In the data rows, the value 128 means zero.
The table:
vec![116, 124, 137, 134, 128, 139, 113, 131, 117, 136, 138, 136]
vec![146, 118, 128, 133, 157, 133, 143, 131, 126, 134, 119, 112]
vec![102, 109, 104, 129, 39, 170, 103, 185, 214, 251, 210, 76]
vec![115, 95, 127, 110, 103, 141, 122, 121, 79, 121, 124, 145]
vec![150, 133, 142, 133, 129, 127, 140, 106, 186, 103, 117, 112]
vec![125, 114, 144, 138, 153, 158, 112, 126, 127, 114, 127, 133]
vec![119, 185, 79, 105, 70, 24, 164, 143, 84, 178, 123, 148]
vec![130, 85, 116, 123, 182, 146, 141, 152, 61, 151, 117, 129]
vec![134, 105, 146, 140, 149, 151, 121, 135, 134, 129, 133, 126]
vec![125, 136, 130, 122, 110, 156, 116, 108, 162, 106, 127, 117]
vec![140, 134, 142, 137, 146, 143, 125, 113, 160, 106, 123, 117]
vec![149, 136, 126, 132, 163, 128, 137, 122, 154, 121, 124, 109]
vec![170, 39, 185, 157, 112, 137, 171, 181, 122, 196, 142, 95]
vec![42, 179, 94, 71, 0, 0, 152, 174, 0, 255, 141, 197]
vec![137, 117, 126, 129, 181, 143, 133, 129, 108, 114, 112, 125]
vec![131, 115, 125, 123, 176, 152, 123, 128, 111, 110, 117, 136]
vec![139, 124, 133, 139, 148, 141, 130, 131, 156, 129, 132, 112]
vec![129, 110, 143, 138, 152, 151, 117, 126, 128, 121, 127, 134]
vec![143, 140, 135, 131, 110, 131, 134, 109, 177, 109, 120, 107]
vec![145, 142, 142, 136, 142, 131, 129, 108, 173, 102, 121, 115]
vec![111, 160, 62, 109, 86, 58, 158, 159, 91, 208, 148, 117]
vec![131, 109, 156, 148, 144, 152, 118, 131, 118, 102, 119, 145]
vec![147, 148, 130, 133, 163, 128, 133, 114, 161, 104, 118, 116]
vec![135, 114, 148, 138, 152, 149, 123, 126, 138, 119, 125, 127]
vec![103, 199, 95, 106, 163, 182, 51, 125, 228, 52, 158, 132]
vec![143, 117, 144, 141, 148, 141, 127, 120, 166, 119, 128, 116]
vec![143, 134, 119, 130, 144, 134, 136, 132, 151, 136, 132, 99]
vec![125, 122, 132, 142, 143, 146, 119, 107, 149, 117, 126, 134]
vec![157, 118, 137, 140, 147, 121, 149, 134, 174, 143, 129, 100]
vec![122, 123, 131, 138, 146, 151, 108, 111, 159, 109, 127, 138]
vec![133, 121, 137, 137, 158, 150, 120, 123, 131, 119, 128, 127]
vec![134, 133, 138, 139, 135, 141, 122, 111, 167, 109, 125, 121]
vec![131, 104, 137, 125, 135, 151, 130, 114, 119, 100, 113, 132]
vec![70, 156, 93, 76, 0, 0, 163, 121, 0, 133, 123, 229]
vec![124, 118, 146, 138, 147, 146, 117, 130, 122, 122, 131, 138]
vec![91, 153, 83, 104, 153, 183, 79, 151, 95, 113, 141, 137]
vec![131, 118, 122, 128, 172, 146, 126, 126, 108, 115, 117, 128]
vec![136, 125, 142, 137, 142, 144, 122, 114, 155, 111, 125, 123]
vec![144, 134, 139, 131, 127, 136, 135, 108, 168, 99, 112, 114]
vec![149, 139, 138, 132, 139, 127, 139, 108, 174, 97, 115, 117]
vec![125, 118, 139, 138, 168, 154, 114, 127, 126, 117, 130, 138]
vec![150, 132, 125, 133, 166, 127, 138, 124, 153, 122, 123, 110]
vec![136, 108, 146, 138, 153, 146, 124, 129, 144, 125, 131, 124]
vec![129, 142, 125, 129, 162, 150, 108, 108, 161, 50, 115, 144]
vec![72, 177, 93, 89, 0, 0, 176, 153, 0, 223, 125, 175]
The rows fall into hidden groups. Groups can overlap: rows of different groups may look alike. The first row asked about is in group 0, and each new group gets the next number.
Some rows of the table again, each followed by its group:
vec![157, 118, 137, 140, 147, 121, 149, 134, 174, 143, 129, 100] 0
vec![134, 133, 138, 139, 135, 141, 122, 111, 167, 109, 125, 121] 1
vec![72, 177, 93, 89, 0, 0, 176, 153, 0, 223, 125, 175] 0
vec![116, 124, 137, 134, 128, 139, 113, 131, 117, 136, 138, 136] 1
vec![143, 117, 144, 141, 148, 141, 127, 120, 166, 119, 128, 116] 1
vec![136, 108, 146, 138, 153, 146, 124, 129, 144, 125, 131, 124] 1
vec![131, 109, 156, 148, 144, 152, 118, 131, 118, 102, 119, 145] 0
vec![124, 118, 146, 138, 147, 146, 117, 130, 122, 122, 131, 138] 1
vec![42, 179, 94, 71, 0, 0, 152, 174, 0, 255, 141, 197] 0
vec![131, 118, 122, 128, 172, 146, 126, 126, 108, 115, 117, 128] 0
vec![146, 118, 128, 133, 157, 133, 143, 131, 126, 134, 119, 112] 0
vec![140, 134, 142, 137, 146, 143, 125, 113, 160, 106, 123, 117] 1
vec![150, 132, 125, 133, 166, 127, 138, 124, 153, 122, 123, 110] 1
vec![149, 139, 138, 132, 139, 127, 139, 108, 174, 97, 115, 117] 1
vec![130, 85, 116, 123, 182, 146, 141, 152, 61, 151, 117, 129] 0
vec![125, 114, 144, 138, 153, 158, 112, 126, 127, 114, 127, 133] 1
vec![145, 142, 142, 136, 142, 131, 129, 108, 173, 102, 121, 115] 1
vec![137, 117, 126, 129, 181, 143, 133, 129, 108, 114, 112, 125] 0
vec![119, 185, 79, 105, 70, 24, 164, 143, 84, 178, 123, 148] 0
vec![150, 133, 142, 133, 129, 127, 140, 106, 186, 103, 117, 112] 1
vec![149, 136, 126, 132, 163, 128, 137, 122, 154, 121, 124, 109] 1
vec![125, 122, 132, 142, 143, 146, 119, 107, 149, 117, 126, 134] 1
vec![134, 105, 146, 140, 149, 151, 121, 135, 134, 129, 133, 126] 1
vec![170, 39, 185, 157, 112, 137, 171, 181, 122, 196, 142, 95] 0
vec![135, 114, 148, 138, 152, 149, 123, 126, 138, 119, 125, 127] 1
vec![103, 199, 95, 106, 163, 182, 51, 125, 228, 52, 158, 132] 0
vec![136, 125, 142, 137, 142, 144, 122, 114, 155, 111, 125, 123] 1
vec![129, 142, 125, 129, 162, 150, 108, 108, 161, 50, 115, 144] 0
vec![91, 153, 83, 104, 153, 183, 79, 151, 95, 113, 141, 137] 0
vec![129, 110, 143, 138, 152, 151, 117, 126, 128, 121, 127, 134] 1
vec![147, 148, 130, 133, 163, 128, 133, 114, 161, 104, 118, 116] 0
